In the rows, 100 means zero.
which system made each run:
kapa, path 1 (10 x 18):
88	98	106	96	92	109	69	103	82	85	73	85	105	99	110	135	113	110
106	79	112	113	74	121	106	98	82	112	89	111	103	80	79	102	87	124
110	120	88	100	102	102	130	103	92	133	88	112	87	95	104	114	129	121
87	105	56	81	89	102	93	82	91	101	115	82	106	71	105	115	113	95
92	77	91	109	105	84	101	103	85	112	113	61	104	86	111	82	72	121
94	96	99	129	80	73	114	139	111	131	119	112	95	106	117	92	101	88
119	112	80	96	97	83	120	90	97	93	134	110	119	118	90	77	118	62
104	114	111	86	149	99	74	82	90	84	123	82	109	111	130	90	82	77
88	80	145	126	88	104	65	112	116	80	102	91	110	119	129	93	90	104
110	93	123	131	91	136	114	111	105	98	95	144	105	137	68	89	113	95
Nelu, path 2 (10 x 18):
92	103	70	126	79	91	87	70	86	113	105	92	111	86	137	105	105	102
83	80	71	135	107	93	101	84	68	108	116	92	113	99	116	73	89	108
79	102	84	124	116	82	111	93	96	115	129	119	96	98	141	74	107	98
77	97	74	100	122	93	102	86	97	78	141	94	113	114	120	66	122	90
72	87	107	91	145	105	84	101	106	77	137	100	99	101	119	68	86	91
74	84	131	91	120	104	99	129	131	75	129	104	96	114	115	71	116	108
90	97	118	76	125	125	103	128	127	70	122	121	97	126	70	88	119	81
109	112	134	51	127	132	97	101	139	74	100	103	84	102	74	106	106	103
96	94	131	69	99	127	79	129	136	79	72	85	84	104	69	131	101	112
113	89	125	85	69	121	108	132	127	104	64	117	82	91	43	127	94	109
Poro, path 3 (10 x 18):
123	100	97	74	41	65	123	101	75	113	126	74	124	64	114	105	127	103
119	104	74	109	110	97	95	120	45	129	125	58	123	102	104	115	77	82
126	109	120	118	69	86	107	104	100	135	151	92	116	82	149	91	92	88
125	104	83	136	109	115	102	91	76	107	135	64	136	146	114	84	113	93
113	122	107	123	119	132	89	71	113	116	151	120	106	103	132	81	82	73
92	97	104	124	125	138	92	74	121	91	127	77	111	131	130	72	120	131
66	93	86	130	123	148	85	99	133	93	126	137	91	121	93	82	101	87
85	95	104	87	127	123	125	83	147	82	109	118	80	109	85	62	123	130
59	96	78	76	141	114	85	113	145	71	91	107	73	113	75	104	110	92
73	68	115	66	93	91	102	114	147	69	88	108	78	80	60	83	87	112
Muf, path 4 (10 x 18):
92	95	86	118	105	90	83	101	100	91	69	80	100	123	96	112	100	106
94	93	103	107	87	103	96	88	107	104	90	134	87	76	92	100	78	93
103	106	90	103	105	76	118	89	96	102	68	98	90	109	104	101	120	120
77	97	78	98	97	88	80	97	89	94	101	112	99	83	109	112	96	78
98	82	110	97	98	86	113	90	85	98	94	90	101	85	106	83	96	131
85	99	99	112	102	81	104	128	86	111	105	116	97	107	113	102	110	89
106	97	99	86	88	93	111	83	85	86	117	105	115	93	98	85	116	95
99	103	104	94	136	100	94	104	80	100	111	84	102	108	115	97	96	99
93	90	127	101	87	112	88	112	109	96	122	104	106	97	116	96	105	103
112	99	107	108	106	120	113	106	87	99	101	106	109	124	78	94	113	103
bisom, path 5 (10 x 18):
60	105	82	146	112	107	78	105	97	118	76	134	82	107	135	122	107	103
86	88	69	107	84	112	126	52	92	90	107	125	108	89	93	69	132	126
69	107	62	94	168	96	108	100	81	111	108	101	80	96	110	89	97	107
49	71	86	87	85	78	99	112	115	85	139	94	100	71	131	73	117	110
88	69	90	99	116	82	127	144	83	87	127	96	112	124	64	61	103	90
114	118	133	69	115	76	115	131	131	101	146	116	92	101	116	82	102	66
118	100	128	59	109	98	80	115	100	56	120	55	127	127	90	103	115	79
115	89	168	92	101	129	68	134	106	86	97	109	101	105	80	116	61	82
141	114	157	102	70	129	110	115	130	107	69	106	96	126	88	125	127	125
127	140	89	82	100	152	88	76	107	107	63	121	91	104	65	159	116	87
sopus, path 6 (10 x 18):
106	97	100	83	81	80	128	97	112	89	115	95	108	103	99	80	138	109
95	107	82	82	138	102	85	100	79	87	113	92	105	105	91	103	85	70
104	92	146	86	91	90	90	112	123	91	114	88	99	92	120	90	89	107
106	96	104	110	104	111	103	134	86	96	97	99	112	138	75	107	117	90
128	122	122	84	101	119	107	83	113	106	102	131	92	90	90	107	93	81
114	113	105	92	110	118	83	80	105	92	76	64	102	108	104	125	106	120
80	80	105	117	79	127	74	117	102	105	92	111	97	83	90	119	82	102
117	95	100	109	83	101	139	102	104	125	79	110	88	96	75	93	109	132
101	125	50	93	98	91	106	78	106	119	92	102	89	86	97	123	109	84
91	78	85	96	83	78	84	66	96	85	99	68	108	71	110	89	76	111
sopus, path 7 (10 x 18):
64	108	59	127	138	150	109	96	125	133	101	113	68	105	108	103	118	137
55	85	52	84	97	125	112	68	150	91	123	110	82	68	90	73	124	127
54	71	51	74	145	88	110	107	126	84	108	70	77	89	70	70	86	121
63	74	87	73	96	46	114	147	159	86	120	96	79	88	82	74	91	81
114	90	95	67	106	39	126	127	116	60	102	87	108	134	49	71	101	57
134	124	138	66	120	50	79	115	115	67	89	104	102	123	91	110	67	30
142	105	174	99	80	79	63	112	97	60	59	88	124	145	103	124	95	73
139	115	165	127	85	131	72	115	62	99	47	143	111	135	86	150	91	77
147	138	145	109	75	149	100	61	76	126	43	143	94	94	108	154	124	127
93	117	75	111	85	166	73	47	58	126	50	101	95	65	113	166	120	150
bisom, path 8 (10 x 18):
85	103	140	85	131	64	74	112	62	83	90	68	104	100	164	107	106	115
75	63	129	125	59	112	78	131	52	76	108	134	131	108	100	102	117	89
140	121	141	100	125	132	146	101	71	122	114	143	102	117	93	84	122	115
93	144	95	65	136	141	77	90	97	105	126	88	98	94	144	139	144	100
63	55	94	84	93	163	68	102	77	83	123	69	116	66	80	102	90	134
86	74	110	129	96	125	136	164	125	150	107	111	73	99	78	88	96	142
117	135	51	79	78	100	143	108	152	127	136	106	91	106	81	106	155	77
114	112	59	38	130	98	85	73	110	85	127	40	104	74	69	104	59	71
83	57	133	112	79	61	67	147	131	102	90	44	91	82	114	96	35	114
132	84	114	156	27	61	128	142	128	107	79	126	113	153	62	91	110	69
kapa, path 9 (10 x 18):
98	131	100	108	129	116	97	101	91	123	86	109	85	109	133	128	124	112
80	82	76	100	62	119	83	71	101	86	109	92	115	76	101	103	113	110
91	83	88	120	127	113	119	107	81	121	100	89	93	103	89	81	88	132
79	107	83	99	84	87	113	115	133	123	120	118	81	80	121	103	123	98
91	85	61	86	105	84	112	94	93	79	122	74	117	109	74	76	110	89
92	97	117	91	134	83	92	120	110	105	122	96	86	90	117	86	65	85
104	92	125	105	75	68	101	126	124	85	105	96	109	125	106	89	114	88
121	109	113	96	118	115	98	105	90	85	107	126	110	126	68	97	90	59
125	125	144	75	121	112	88	72	113	85	90	102	95	102	121	106	100	104
94	92	115	112	90	130	63	101	96	80	67	88	106	117	94	132	105	111
gagi, path 10 (10 x 18):
119	104	107	83	72	117	86	68	76	80	55	128	107	86	62	134	99	88
113	116	116	93	117	113	89	83	73	125	50	101	77	70	110	139	73	128
76	90	81	121	54	102	88	112	83	127	69	99	95	71	118	143	121	128
107	87	56	119	75	97	140	88	53	135	86	108	105	78	74	99	106	124
104	125	52	97	111	67	130	86	85	148	115	91	87	68	135	104	106	104
83	84	54	108	84	57	98	100	73	102	138	46	128	90	132	82	108	96
100	73	99	139	105	64	120	120	73	112	150	93	122	113	121	43	77	86
124	122	115	118	113	70	123	99	109	97	146	114	119	145	141	62	130	69
109	114	109	90	138	115	66	66	89	50	145	92	136	141	119	77	109	53
88	88	167	107	143	151	52	94	110	66	128	99	111	119	131	76	76	108
Zam, path 11 (10 x 18):
95	108	118	93	118	133	84	113	81	107	95	114	93	91	104	128	98	102
99	97	112	89	84	133	103	102	96	111	107	98	101	78	102	115	120	128
92	97	77	92	104	131	106	113	94	116	107	94	94	86	76	117	106	108
99	97	88	85	85	106	110	104	120	122	120	86	90	67	95	101	94	112
101	89	74	100	88	87	112	117	110	113	112	67	102	99	83	97	96	103
116	97	92	107	82	73	112	108	118	114	118	96	101	97	91	87	79	76
131	111	100	110	97	67	111	92	105	104	102	79	109	121	105	87	92	85
119	112	107	123	102	82	79	84	101	92	95	101	111	124	113	99	79	67
118	106	125	130	105	98	89	74	89	95	85	108	110	124	122	91	94	101
95	115	105	129	116	121	83	79	93	96	79	128	99	123	119	111	112	97
Muf, path 12 (10 x 18):
99	104	133	107	105	142	62	105	123	77	101	133	101	121	87	115	86	65
125	111	129	88	115	142	103	71	118	84	61	108	90	117	72	110	111	129
84	120	90	92	115	135	69	107	121	101	61	112	75	102	87	155	105	97
89	85	88	83	68	125	96	84	118	100	61	94	83	63	66	125	100	138
86	99	63	98	96	85	121	129	101	135	59	100	67	79	69	131	95	118
96	95	61	78	50	49	120	103	116	117	93	95	87	54	88	112	101	92
109	88	67	95	91	31	119	108	69	113	93	63	105	82	94	92	72	93
114	94	115	113	78	27	108	113	88	121	118	100	104	78	139	81	64	74
136	98	122	133	78	41	113	88	56	95	104	98	134	129	130	71	97	79
127	125	125	129	125	88	84	63	52	97	118	129	124	119	153	85	88	61
Poro, path 13 (10 x 18):
84	102	89	90	81	127	107	109	121	104	122	141	93	86	86	109	125	87
100	95	82	66	122	118	123	94	106	98	105	72	93	93	71	91	114	131
74	97	86	84	103	97	86	134	136	110	111	94	77	80	96	119	88	87
108	71	101	94	68	74	124	121	122	94	100	76	103	101	66	80	98	113
129	119	99	95	115	70	110	123	109	113	87	97	88	118	77	110	75	67
134	113	124	83	78	69	87	77	117	86	88	77	108	96	112	107	86	85
119	93	119	130	96	101	67	95	77	96	71	79	113	119	102	117	64	95
128	112	134	139	72	101	101	86	91	123	78	137	100	104	122	109	96	103
119	127	80	119	105	119	101	52	68	104	73	111	111	119	110	117	133	109
78	111	71	106	110	135	77	51	82	110	102	117	95	62	127	116	98	110
Nelu, path 14 (10 x 18):
99	105	96	146	107	125	96	88	102	120	86	101	97	123	118	103	106	121
82	101	64	128	93	127	93	70	109	105	100	124	98	98	101	100	113	100
77	94	61	107	127	110	105	65	105	101	94	94	89	91	101	85	99	127
51	85	66	106	109	80	93	105	120	99	100	104	80	85	117	93	101	106
72	74	74	92	98	67	124	111	113	87	117	104	96	94	84	65	106	100
97	106	95	72	132	58	116	114	112	92	114	104	88	104	98	81	96	73
106	99	126	67	105	65	89	108	117	67	114	81	107	106	108	89	100	77
116	87	152	92	108	91	88	127	94	73	100	99	111	125	87	90	82	81
133	115	163	95	96	113	104	112	103	95	90	129	102	123	97	109	110	93
129	122	124	88	101	146	86	83	90	85	76	107	111	121	83	133	124	101
gagi, path 15 (10 x 18):
116	114	130	83	99	104	100	110	113	86	124	67	117	129	127	98	147	109
95	90	102	97	119	147	73	115	91	82	134	106	117	118	67	99	82	64
124	107	157	87	105	136	105	98	142	106	111	98	89	97	106	93	97	129
93	108	88	99	105	139	82	124	127	92	86	95	94	132	68	133	123	91
110	93	103	79	85	137	100	77	133	98	94	108	86	69	57	104	76	109
105	108	96	95	114	97	105	116	135	119	58	74	69	100	87	127	90	128
88	85	67	105	51	83	97	108	126	106	78	107	89	78	68	118	91	88
129	101	87	102	93	58	131	84	96	116	61	91	86	91	75	95	74	113
101	118	76	113	88	43	92	96	103	120	77	102	88	89	127	123	83	73
111	84	94	125	67	51	94	72	63	90	81	87	124	97	114	89	85	96
Zam, path 16 (10 x 18):
97	102	110	97	82	111	57	122	94	79	67	72	113	122	94	152	116	90
123	82	138	111	74	131	107	92	71	108	86	137	105	78	68	99	70	109
126	139	98	99	110	110	121	102	100	144	67	102	76	98	109	140	126	126
90	102	56	91	58	122	71	67	95	97	96	91	110	64	89	136	104	89
94	74	77	118	105	97	115	90	69	130	92	80	93	69	95	87	61	138
81	104	67	131	68	67	116	131	122	144	111	106	85	91	132	110	118	94
108	98	46	97	81	72	126	69	79	94	136	96	127	99	88	69	119	74
97	112	86	99	153	60	89	86	90	103	123	78	97	98	140	77	57	74
81	79	124	135	83	68	76	117	107	82	124	78	122	127	155	76	108	97
107	97	115	134	123	112	115	111	77	82	124	144	123	157	92	66	116	69

runs to name:
path 17 (2 x 18):
55	97	106	86	99	61	53	131	111	83	105	117	87	74	139	122	83	58
112	56	134	90	75	73	138	123	84	74	117	90	124	108	72	46	112	122

Nelu
path 18 (2 x 18):
93	84	78	113	71	78	128	97	90	120	85	97	97	81	99	95	116	132
98	109	57	107	102	70	121	101	78	123	107	111	97	91	100	100	103	80

bisom
path 19 (2 x 18):
102	102	101	90	84	84	87	81	100	106	47	52	88	78	120	133	105	150
63	61	69	127	52	94	89	131	64	114	86	116	105	72	83	121	92	98

sopus
path 20 (2 x 18):
105	118	91	109	125	90	111	81	86	118	94	96	93	103	130	97	111	117
69	92	70	109	96	97	84	94	87	92	121	96	112	93	123	99	115	93

gagi
path 21 (2 x 18):
85	83	82	121	124	107	93	90	107	107	95	97	87	93	89	85	55	104
86	92	91	125	86	71	115	104	139	109	98	102	87	110	119	80	111	112

bisom
path 22 (2 x 18):
105	84	129	101	128	126	93	77	63	82	92	100	111	103	95	82	82	124
77	111	120	111	115	124	92	122	112	117	100	132	80	101	129	118	122	112

gagi
path 23 (2 x 18):
118	101	109	93	78	88	110	103	82	84	80	107	112	114	76	108	121	91
124	117	117	86	109	105	93	82	72	101	78	112	101	89	94	121	86	92

Nelu
path 24 (2 x 18):
106	109	98	76	122	108	105	87	101	95	72	82	89	100	91	114	112	126
77	93	90	96	81	103	76	112	112	103	88	107	88	75	94	127	92	94

Poro
path 25 (2 x 18):
92	62	110	109	80	62	98	107	117	86	89	69	101	98	95	74	73	116
117	101	114	129	104	56	109	130	96	106	76	122	93	134	89	97	80	69

Poro
path 26 (2 x 18):
73	75	118	111	113	100	85	122	104	91	115	89	99	102	121	85	89	113
89	90	110	106	98	105	119	130	114	99	121	130	98	115	90	80	120	95

Nelu
path 27 (2 x 18):
124	113	140	75	98	100	111	104	133	97	93	91	90	104	102	103	113	117
98	103	92	92	103	117	77	117	103	87	87	99	99	113	68	130	94	71

gagi
path 28 (2 x 18):
121	115	155	93	79	71	107	71	131	87	70	124	89	94	131	94	112	115
95	112	87	97	119	102	78	87	57	69	50	109	108	130	82	134	123	87

bisom
path 29 (2 x 18):
101	74	118	79	90	77	122	104	77	78	117	112	112	86	84	65	100	102
113	124	108	81	136	73	110	126	84	110	106	91	93	114	116	109	108	83

sopus
path 30 (2 x 18):
92	117	98	80	82	94	63	84	92	99	79	95	95	64	126	147	101	94
94	67	105	122	80	105	93	107	53	108	74	83	111	86	93	109	83	133

gagi
path 31 (2 x 18):
132	94	119	87	87	82	124	95	62	103	80	96	110	88	81	99	94	113
115	125	103	100	98	84	90	115	81	123	81	104	92	93	115	142	94	81

Zam
path 32 (2 x 18):
103	113	98	69	136	83	101	50	131	82	126	67	96	89	134	65	95	112
57	71	101	130	112	91	55	143	115	78	93	71	101	132	112	103	83	92

kapa
path 33 (2 x 18):
86	102	76	85	140	82	127	125	68	128	126	125	84	77	96	88	85	84
100	113	93	61	93	62	114	101	117	99	143	68	104	82	141	88	135	99

Nelu
path 34 (2 x 18):
100	92	105	100	44	103	106	116	125	107	110	123	100	85	87	112	118	89
141	118	89	82	114	104	127	90	89	111	87	83	101	108	64	104	98	100

bisom
path 35 (2 x 18):
108	121	108	86	118	95	98	127	86	129	66	106	75	85	98	144	86	99
110	95	103	89	40	94	97	95	88	106	93	91	112	68	102	125	118	111

Zam
path 36 (2 x 18):
109	103	102	101	106	83	114	94	76	112	60	131	84	87	83	111	85	102
105	116	93	92	79	67	102	83	93	107	73	100	93	80	124	123	120	108

sopus
path 37 (2 x 18):
120	100	135	128	101	100	123	122	78	108	125	104	121	139	127	77	133	111
111	128	92	94	121	138	95	84	88	90	145	124	121	124	103	98	128	58

gagi
